The rows below come in pairs that one turn or mirror swaps. Which row does each named row swap with?
The rows were stretched afterwards, more along some directions than others.
k_801: [ -6 -14  30 -16  -2 -16  21  32  71  29  20  -6 -14   9  -4 -16 -32   1
   1  16 -15  12 -19  43  -4  -1   8  -2]
k_732: [ 32  12   7  10 -11   0   4  22  34   3 -12  23  -4  21  36  16 -46 -16
 -15  40 -19   2 -15   2  36  -9   7  25]
k_637: [ 35  19  19 -11 -40   3  28  24  24  12  -7  35   6  26  21  -5 -24 -34
 -12  43  -7  -8 -32 -14  24 -16 -12  39]
k_403: [  4 -34  -2 -35  -3  49 -31  35  29  21  17 -21  13   0  -1  -4 -26 -24
 -13  -9 -18   6   3   3   5 -10 -12  21]
k_258: [-20 -13 -26 -28 -44   8   9  30  38  15  31  28  23 -11   1  -9  -6  -7
  10  55 -21 -14 -49  -3  -5  -7 -48  22]
k_915: [ 33  14  10  -2 -22   7   0  18  23  17   3  24   9   3  14  11 -29 -25
 -26  33  -8  -3 -33   2  25  17  16  14]
k_918: [ 20 -25   2 -29   5  36  -1  25  19  19  11   3  15 -13 -29  -9 -27  -4
 -11 -15 -17  32  21 -17  19 -11  12  -4]
k_418: [  9   4 -26 -21  -4   6 -12  31  41 -10  23  29  28   1  -6   9 -18   7
   1  48 -13  -7 -43  18 -12  17 -22   4]
k_626: [ 10 -24 -11 -22 -26  12  -1  43  46 -14   7  16  23  -3   5  18 -14   4
 -17  43  -7  -5 -34   4  14   0 -25  14]
k_958: [-15   1   7 -19 -19  -1   1  49  57   6  14  17  13  -6   6   8  -3  -3
  -4  28 -24  -7 -44  33  11  -7 -13  41]
k_993: [ -8  -8 -17   9  -6 -41  30  19  61   7  -9  31 -26  52  27  18 -17 -17
  13  41  11  -3 -26  19  11 -30 -24  11]
k_763: [-18 -14  11   1   1 -23  11  16  62  31  19 -21 -25   8  17   5 -46   6
   4   3  -4   2 -38  45 -13   5   7 -16]
k_985: [-22   3 -15  13  -4 -39  32   9  44   9  -1  20 -32  36  25  36  -4 -17
   5  16  19  -2 -33  21   2 -33 -18  15]
k_176: [-19 -13 -19 -15   2   0 -34  33  61 -23  17  25  22 -20  14  28  -6  -3
 -15  45 -20 -14 -23  32  -6   0 -23  31]
k_482: [-22  -8  10 -10   8 -26  15  14  65  23  29  -5 -14   5   0  -4 -28  13
   6   6   3  11 -31  52 -15   5   8 -20]
k_920: [  5 -15  11 -18 -22   2  19  39  59  10   1   6  19  21  12 -26 -20 -28
 -10  35 -36  12   6  24  12 -37 -29  39]
k_384: [ 11 -18  11  -9 -11  -9   6  31  65   1   5  20  16  23  12 -24 -15 -17
  -2  33 -41   7  -9  35   4 -22 -21  43]
k_758: [-12 -26  32 -15  -8 -26  14  30  67  21  11 -25 -16   2  -1  -6 -19   4
  -6  10   4  -1 -32  50 -13   0   9   4]
k_585: [-29 -28 -39 -20  -9  17 -27  14  44   5  28  29  19 -28  13  28 -21   0
 -21  56 -20 -13 -37   2  -5  -1 -38  13]
k_925: [ 13 -30  -1 -30 -13  43 -15  20  25  27  12 -13  28 -23 -22  -8 -35   1
 -24  -1 -20  17  11  -7  17   6   1   5]
k_940: [ -5 -25  -7 -33  -9  37 -33   1  17  30  26 -32  18 -14  -9 -16 -18 -15
  -9  -1 -12  -7   3  -8 -12   4 -22  12]
k_756: [-19 -11 -29 -11 -39   8  12  32  36   1  21  17   5   1   7  19 -14 -10
  -4  30  -3 -18 -67  16   2 -19 -42  24]
k_148: [-12  -3 -20   4  -3 -45  35  22  56   3 -12  25 -24  46  14  17  -4 -16
  16  25  15   7 -22  31   9 -28 -15  16]
k_364: [-10  -8 -12 -20  -7  38  -4   3  10  19  10   7  21 -17 -23  -4 -15 -17
  -6  -4 -12  23  15 -14  13 -20   0   9]
k_906: [ 23   2 -31 -16 -23  21 -14  37  38   5  16  29  22   6  18  -1 -33   1
  -6  57 -15  -8 -48  15   6   7 -24  23]
k_802: [-20 -15 -36 -29 -25  22 -26  32  45  -2  30  15  29 -18   5   7 -28   8
  -5  42 -32  -3 -49  17 -13   0 -28   8]
k_686: [ 21   3  -1   4 -26  -8  29  30  54  -7  -7  58   2  34  40  14 -29 -21
  -6  56 -22   1 -31  24  22  -3 -14  26]
k_525: [-18 -15  21  -6   2 -26  22  26  70  10  10  -7 -20  18  17  -4 -26   4
   6   9  -7   2 -29  51 -17  -5  12   9]
k_580: [  2 -40  15 -42 -41 -11   6  45  53   6  -3  -7  28  11   6 -23   5 -19
 -13  40 -42   1 -12  18  -8 -21 -30  41]
k_790: [ 23 -27   2 -28 -24  45 -19  18   6  30  14 -37  21   0 -15 -12 -28 -17
 -11 -10  -2  -3 -19 -15  -7  12 -17   9]
k_448: [-15 -16 -16  18  14 -45  22  12  49  10 -11  18 -36  44  25  27 -14  -8
  11  23  22 -10 -16  25   4 -27 -24   4]
k_783: [  0 -13  34  -4  -3 -19  23  21  60  44  27  -6 -24  12   0  -8 -29  -6
  -4   1  14   6 -31  32   0  -3   1 -13]
k_999: [  9 -27  10 -28   0  23 -21  26  38  29   7 -14  17 -19 -12   0 -15 -10
 -23 -23  -8  24  17   5  30   3  20  10]
k_660: [ 11 -19  17 -26   1  20 -23  20  26  15  -5 -15   2  -2  -5   3 -15 -19
 -23 -28 -17  13  19  -7  15 -20  12  12]
k_754: [-12  -4  -9   3  -3 -48  30  13  53  16 -13  25 -22  37  13  17  -9 -10
   7  37  10   1 -11  21  17 -31 -24   2]
k_449: [ -7 -12 -25 -26 -30  16 -17  28  49   4  30  24  24 -11   7  -7 -11 -10
   0  51 -30 -10 -39  -5  -3  -5 -41  30]
k_229: [-27  -1 -18  19   3 -48  30   3  51  15   0  31 -31  41  23  24  -5 -16
  14  30  11 -10 -22  31   4 -33 -28  14]
k_693: [ -3  -8  37 -13 -11  -6  26  29  52  33  34 -14 -18   6  -4  -4 -39 -10
   6  -7  -5   0 -47  35 -13   4   4  -7]
k_597: [ 15 -31 -10 -35 -21  24 -28  12   6  33   5 -28  14  -3  -9  -5 -20 -18
 -30   2 -13  -5   5 -29 -14   5 -22   5]
k_59: [ -7 -25  23  -9  -3 -30   6  24  71  30  26  -4 -19  14  -1 -18 -18   2
   3  18   5  -4 -43  41 -23  10  -3 -14]
k_650: [ 35 -14   3 -21  14  30 -29   4  35  19   8   0  13  -2 -25 -34 -22  -2
 -14  17 -15  32  38 -19  22  -2   6   0]
k_572: [-11 -15 -17   0  -7 -49  19  21  58   4   3  15 -22  48  27  16   1 -14
   8  36  24 -10 -39  36 -10 -16 -29   8]
k_831: [-20  -9 -23  13  -5 -44   9  12  53  19  10  34 -21  43  32  20   5 -25
  -1  31  31 -15 -42  35 -15  -7 -38   5]
k_502: [ -1  -7  31   2  -1 -14  21  34  68  41  24 -11 -27  24  13 -13 -48  -8
   4   0   1  -4 -43  45 -11  -5  -9   1]
k_438: [-12 -11 -26 -35 -15  22  -8  20  29 -13  35  49  40 -29 -15  17  -3  -3
 -21  57 -21  -1 -39   6   2  -2 -19  11]
k_86: [ 13 -32  -4 -28  -9  36 -23  17  27  18  17  -9  24 -11  -7  -9 -29  -8
 -21  -1 -32  11  17  -9   9 -20 -12   6]
k_555: [ 12 -15 -16  -8   7   9 -13  28  59 -31   9  28  12   4  12  11 -33  10
  -7  56 -28  -8 -27   9   7   7 -14  26]
k_289: [-23 -20 -22 -28 -12   9  -4  34  40 -20  13  18  33 -21  -3  35 -20   8
 -10  40 -36 -16 -48  32 -10  20 -14  15]
k_17: [ 31 -26   7 -33 -10  37 -36  20  16  34   7 -21  13 -13 -12 -12 -24 -18
 -33   2 -25   4  18 -32   8   6  -7  16]
k_992: [ 31 -18   6 -44 -12  29 -12  26  31   7  13   1  32   1 -30 -36   8 -10
 -22   8   1  23  13   3   6  -1   1  11]
k_618: [-21 -11 -18   1  -7  17 -20  14  39  -9  29  43  18 -17   6  37  -3  -6
 -25  36 -19 -19 -35  13  -4  21 -36  16]
k_251: [-18  -9  -5 -22  -6  36 -17  35  61  19  48  41  23 -21   1  16 -30  -9
 -17  35 -24   0 -47  19  11  -3 -22  10]
k_632: [ 15 -19   6 -19  -8  37 -12  22   7  34   4 -12   9   0 -14  -4 -24 -17
 -15 -14 -17  -2   8 -18  21 -13  -2  19]
k_715: [ -7  -7 -13   4  -6 -39  21  18  49  25   4  28 -20  44  15  19   1 -24
   4  31  22  -2 -37  20   3 -22 -23   6]
k_399: [ 33   1   6 -19 -16   8   7  -1  15  18  -5  -1  14   9 -27 -25   5  -2
  -4 -11  -3  17   5 -12   5  -5   9  17]
k_848: [-11  -7  -9   5 -16 -39  31  16  35  19  -5   0 -30  44  12  20  -8 -18
   4  16  26  -5 -25   4  12 -26 -22  11]
k_816: [-11 -19 -50 -26 -11  11 -26  23  43 -30  13  33  38 -11  10  12 -10   5
  -6  71 -22 -11 -24  15  -5  -2 -29  20]
k_956: [ 16  -4 -15 -28 -14  -6  -9  24  25 -27  -9  -1  21 -21  -5  17 -15  20
 -15  47 -26  -9 -23   0   1   1   0  10]
k_782: [-17 -28  -4 -11 -41  -5  12  31  48   2   9   1  20   9   6   2  -1 -28
  -3  21 -36  -3 -24  22  -4 -23 -43  47]
k_532: [-12  -8  37  -3   8 -23  18  22  69  26  20  -5 -19   0  -3   8 -31   5
  -1   1 -10   6 -24  45  -4   7  22 -15]
k_470: [-18  -9 -15 -28 -21  -6 -13  35  46   8  19  12  12 -11   7   8  -7   6
  -1  43 -11 -22 -55  28 -11  -6 -24  18]
k_773: [ -1 -27 -19 -29 -11  44 -26  20  17  17  16 -30  23 -14 -15 -20 -12 -20
 -18 -14  -8  17  11 -13  10  -6 -18  12]
k_326: [ 37  11   1   7 -12   5   9   9  35   4  -3  30  -8  28  30   7 -36 -21
 -15  47  -2   0 -31   7  19  13  -3   9]
k_110: [ -5 -27   8 -32 -14  19 -15  15  16  36   5 -37   2  -7  -9   3 -15  -9
 -20 -35  -4   5   3  -8   4 -20   5   8]
k_522: [  5 -20  11 -19 -19  24 -25   7  16  43  21 -39   6  -4 -13  -4  -7 -10
 -25 -24   2  -1 -14   5  -5  11   5  -8]
k_594: [  4 -13 -26 -33 -14  31 -14  18  36   3   6  13  38  -7  -6 -14 -19 -10
 -18  24 -40  28  34   1  10  -6 -15  29]
k_282: [-35 -28  17 -11 -18 -17  24  33  52  35  26 -26 -16  -2   7   7 -23 -10
  -2 -10   0   0 -27  35  -2  -8 -17  -4]
k_262: [-16  -8  -9  -1 -13 -52  28   8  53   5  -9  16 -17  38  15  25   9 -11
   2  29  29  -5 -29  28  12 -22  -8   8]
k_963: [  1  -5  36 -14   1 -22  19  18  57  37  24 -16 -18   6  -9  -9 -23  -1
   5  -6  -1   0 -38  45 -14   9  10 -17]
k_380: [-16 -20  10  -4 -15  -2  21  17  62   0  17  11  11  17   8 -11  -3 -24
  -8  32 -31   2 -10  27   0 -32 -39  41]
k_777: [-22 -11 -20   5  -2 -45  23  17  55  11   0  29 -26  43  29  25  -4 -12
   9  29   9   4 -18  30  11 -30 -18   0]
k_961: [  6 -26 -25 -14  -6  15 -16  38  61 -11   0  39  27 -14  23   6 -38  -1
  -7  73 -45  -9  -6   5  18  -4 -27  23]

k_801 swaps with k_993
k_920 swaps with k_686
k_572 swaps with k_783
k_650 swaps with k_555
k_148 swaps with k_532
k_110 swaps with k_470
k_449 swaps with k_17
k_618 swaps with k_773
k_502 swaps with k_777
k_59 swaps with k_848
k_831 swaps with k_282

